Each path below is one point turned by a fixed rotation once a step. After each direction that follows a path, write how fast that rotation turns it, in deg/step (0 if it stays still).
Each turn is a multiple of 5 degrees from 10 to 175, or 0.
Each row of a path follows its step; steps can be skipped.
Path 1:
step 0: [-11   1   3  15  25  -8   4 -19   9  -8   5   4  11   2  10  10  22  25
 -21  -2  -5  26  21  16  -6   6   6  21  11   3   2   8  -3  14   0   5
   9   8  -8 -30  11  31   9  13  -9  26  16   1  -4 -10  -6   2  -7 -39
   5  -3 -13  15  -2   0   9  -5 -16  -4  13]
step 1: [-13  11  -1  20  14   7   9  -7  18   1   1  -6  -1  21  24 -18   8   7
  -2 -28 -21  17  11 -11  -2  -6  10  11  21   3   7  15   0   1  12   8
   1  13 -17   4  15  19  -6  15  -5  34   3 -26   2 -10 -23   9 -10   1
  -6 -11 -21  19  23  12   4  13   4   5  -3]
step 2: [-13 -18  23  16   0  -5  20  16  -3  -9 -12   8   8   8   6 -28 -18   6
 -26 -14  -3  22  21   5  12   3   4  15  19  15  -1  15 -19 -13  22  16
  -1  -7 -24  -2  -9 -15 -14   4 -17  14 -12  -8  12   1 -20  -8 -17   1
  -7 -12  -5   1  21  -1   6   9  -4 -16 -15]
step 3: [-17 -13  20  29  -4 -19  22  17  15  -3   1  -5  14 -18   3  -6  -7   5
 -36  23  -5  20 -16  -5   0  -6 -13  -9  12  13   8   1   0  -5   5  14
   4   1 -14   0   9   9 -18  -5   1   7  -8  -1  12  -6  -7  -7  -5  -7
  24 -15   0   2  -1  37  -6  13  -8 -32  -9]
step 4: [ 22 -11  -6  41  -1   9   3  19  13  -9 -17  -7  20 -13   8 -27   3  10
 -10  -2  -6  -1   2   9 -13  -9 -16  12  21  -2 -12   6  -7   3  -5   3
  19   9  -9  -5  -6   9  -4  -5   5  -5 -12  -2 -12   5  15   5  10  -7
  14  -1 -17  18 -10  35 -10  24  -1 -29  17]
step 6: [-12 -20   0   6  -4   7   8 -12  -4 -12  27 -24  10  -8  -7  -1 -18  12
  15 -17   2  11  21  -6   2   3 -14 -19   0 -11   3  11 -15   2  -8   2
  25   2 -13  -9   5 -16 -13 -28  13  -1 -16  -2   4  23 -13  18 -35 -19
  -2 -11  10  -4   4  19 -21  18   6  -8   9]
step 7: [ -9  -6  -1  26  13  -6  15   5   2 -15  34   0  11 -12   2  32  -7  30
   0 -11   1   2  22  22  -7   8  -8 -12   7  13   1   4  -5   4  -1 -11
  19  -8 -26   1  17  -9   4  -2   7   3   4  20 -12  12   8  10 -23 -18
   7  31   1  14  -2   3 -17  -3   4 -18  -5]
step 8: [ -8   6 -17  23   8 -21   8   7  -2  14  17  -3   6  20  14   7  -2   4
  14 -17  -6  -6   9   9 -14 -12 -16  -8  22   4  25 -10 -20  26  -1   9
  15   3 -12  11  23  -4   7  16  40   8 -14   7 -10   0  -7   1 -13   0
   3  19 -14  33   1  12   6  -3   8   3  -9]
step 10: [ -7 -11   3   8  21  -8  35 -28   9  -1   9 -29   3  -8   0  18  -6  13
  -5   3 -20  -4 -13  -1   0  -9 -20  10   2  -3  11   2  14  -2  21  12
  21  -5 -19   0  18  15   1  17   3   0 -12  -4  20 -25  -6   6 -23 -19
   4 -13  -8  -4  15  -2  13  -4 -28   0   7]
step 11: [  8  -1 -24  13  22   2  14  -1   9 -10   1  -5   8 -11  10 -18 -21  25
  -6 -17 -10  -4   5  32   2  -3 -20  28  22  -7   4  -4  23  21  18   4
  -5   7 -14   1 -15   5  -3   6 -14   9  -8  -6  10 -20 -20  12 -13  -9
  -5   7  -2  15  13  19   4  -6 -27  -1  12]
Directions:
[-2  0 -3 -4  1 -2  8  3  2  2  3  5  5  2 -1  2  3  0 -2  0 -1  0  2 -3
  2 -2  4 -5 -2 14 -1  2 -8 -1 -2  2 -2  5  1  4 -1 -1 -3  4  4  0  0 -5
 -2 -3 -1  4  0 -1 -5  4 -4 -1  3 -3  2 -2  4 -2  0] : 55
[ -1   3   1 -10  -2   5   4  -4   1  -7  -1  -4  -1  -5   2   0  -2   6
  10  -4  -6   3   7  -4   4  -2   1   0   3   1  -1  -2   3  -2  -1   3
  -3   1  -1   1   5   0   1  -1  -6   1  -5  -1   0  -1   1  -2  -1   2
  -1  -2  -4  -5   5  -3  -1   4  -2   1   2] : 80
[ 4  3  1  4  2  1  1  1  0 -5  0 -4  0  4  7 -3 -3  2  1  6 -2  2 -1 -4
  4  2  1  2 -1  6 -3  2 -2 -2  6 -1 -2  6  3  1 -9  4 -1 -2  7  0  1  2
  0  6 -1 -2  2  2  2  0  2 -3 -3  0 -5  6 -9  1 -6] : 35
[  2  -6  -2   0   5   4  -3   1  -3  -3   0   5   2   2  -4 -11   0   4
   6  -3   3  -2   6   6   0  -3  -3   2   1   0  -3   6  -3   3  -4   1
   1   2  -3   0  -8  -1  -1  -5   4  -2  -4   1   3  -3   1   0   6   1
  -3  -4   4   0   5   1   0  -1   1   1   3] : 155
[ -4  -2   0  -1   5  -1   2   0   6  -3   1  -1   0   5   3  -2   0  -2
  -5   5 -12  -4   2   6  -5   2  -2   5  -6  -4   4  -2  -2  -1   3  -3
  -4  -4   2  -3   1   0  -2  -1  -2   5  -5  -1   0  -7  -4  -2   5   3
  -3  -1  -3  -1   2  -3   1   2  -1  -2  -3] : 40
[ 1 -3  5  3 -3  4  2  0 -1 -5 -4 -4  5 -2  5  0  3 -1  2 -3  4  5 -1  1
 -4  2  5  3  1  6  8  3 -1 -1 -3 -9 -3 -5  4  2  0 -2  1 -2  3  2  2 -3
 -4  0  1 -2  0  2  2 -9  2  0  0  4  1 -1  6 -6  0] : 25
